[[131 147 135 134 137]
 [137 138 130 124 134]
 [150 113 116 104 130]]
:
[[131 147]
 [137 138]
 [150 113]]

[[107 107 158 125 142]
 [152 111 149 121 140]
 [151 108 156 108 108]
 [121 129 106 128 123]]
:
[[107 107]
 [152 111]
 [151 108]]

[[118 150 125 117 126]
 [122 110 125 129 118]
 [127 127 147 135 130]
 [144 132 118 129 141]]
:
[[118 150]
 [122 110]
 [127 127]]

[[108 137 121 112 129]
 [154 129 113 107 140]
 [149 111 141 105 116]
 [131 122 153 127 140]]
:
[[108 137]
 [154 129]
 [149 111]]

[[126 106 142]
 [139 141 114]
 [154 133 109]
 [111 115 146]]
:
[[126 106]
 [139 141]
 [154 133]]

[[114 109 156 115]
 [114 124 144 128]
 [145 139 127 141]
 [121 135 137 133]
 [146 129 128 138]]
:
[[114 109]
 [114 124]
 [145 139]]

[[125 110 136]
 [136 118 126]
 [138 134 104]]
:
[[125 110]
 [136 118]
 [138 134]]

[[152 125 135 118]
 [121 157 141 120]
 [132 132 140 134]
 [125 114 148 147]]
:
[[152 125]
 [121 157]
 [132 132]]

[[101 100 121 117 103]
 [107 143 108 146 121]
 [118 154 102 126 155]]
:
[[101 100]
 [107 143]
 [118 154]]
---
[[110 130 126 109 140 143 110 146 112 139 124]
 [141 118 117 138 137 141 118 108 143 140 145]
 [142 105 137 109 136 147 115 141 138 128 121]
 [115 149 120 147 115 105 137 125 118 128 136]
 [109 135 146 117 117 121 132 145 110 117 110]
 [144 130 136 146 117 117 143 109 148 114 129]
 [132 107 148 134 115 141 140 127 133 113 102]]
:
[[132 107 148 134 115 141 140 127 133 113 102]
 [110 130 126 109 140 143 110 146 112 139 124]
 [141 118 117 138 137 141 118 108 143 140 145]
 [142 105 137 109 136 147 115 141 138 128 121]
 [115 149 120 147 115 105 137 125 118 128 136]
 [109 135 146 117 117 121 132 145 110 117 110]
 [144 130 136 146 117 117 143 109 148 114 129]]

[[131 131 129 127 128 127 129 127 127]
 [112 155 105 132 148 128 149 106 120]
 [132 132 124 124 128 126 127 131 126]]
:
[[132 132 124 124 128 126 127 131 126]
 [131 131 129 127 128 127 129 127 127]
 [112 155 105 132 148 128 149 106 120]]

[[118 125 141 133 120 127 141 141 140]
 [122 123 148 136 114 129 139 145 143]
 [120 108 140 141 113 148 132 149 145]
 [122 141 105 105 148 112 125 110 117]
 [130 154 112 114 150 103 149 116 121]
 [121 111 147 145 108 143 133 149 144]
 [105 112 125 105 115 145 114 128 126]
 [152 148 132 154 148 107 156 138 132]]
:
[[152 148 132 154 148 107 156 138 132]
 [118 125 141 133 120 127 141 141 140]
 [122 123 148 136 114 129 139 145 143]
 [120 108 140 141 113 148 132 149 145]
 [122 141 105 105 148 112 125 110 117]
 [130 154 112 114 150 103 149 116 121]
 [121 111 147 145 108 143 133 149 144]
 [105 112 125 105 115 145 114 128 126]]

[[133 129]
 [144 128]
 [140 128]
 [119 128]
 [127 128]
 [130 128]
 [126 128]
 [129 128]
 [133 129]
 [154 128]
 [115 128]]
:
[[115 128]
 [133 129]
 [144 128]
 [140 128]
 [119 128]
 [127 128]
 [130 128]
 [126 128]
 [129 128]
 [133 129]
 [154 128]]

[[137 129 119 115 146 137 110 140 129 146 143]
 [135 106 144 115 141 153 123 138 127 139 131]
 [123 128 134 147 108 116 148 110 132 110 116]
 [114 133 131 110 134 131 121 146 111 126 121]
 [145 110 135 141 128 138 134 113 145 134 136]
 [133 138 112 119 142 127 111 138 129 142 142]]
:
[[133 138 112 119 142 127 111 138 129 142 142]
 [137 129 119 115 146 137 110 140 129 146 143]
 [135 106 144 115 141 153 123 138 127 139 131]
 [123 128 134 147 108 116 148 110 132 110 116]
 [114 133 131 110 134 131 121 146 111 126 121]
 [145 110 135 141 128 138 134 113 145 134 136]]

[[136 107 134 120 157 138 126 132 132  98 132 109]
 [123 120 132 118 105 143 130 114 134 119 124 143]]
:
[[123 120 132 118 105 143 130 114 134 119 124 143]
 [136 107 134 120 157 138 126 132 132  98 132 109]]

[[147 127]
 [148 147]
 [148 125]
 [127 122]
 [143 122]
 [107 124]
 [126 119]
 [119 122]
 [154 121]]
:
[[154 121]
 [147 127]
 [148 147]
 [148 125]
 [127 122]
 [143 122]
 [107 124]
 [126 119]
 [119 122]]
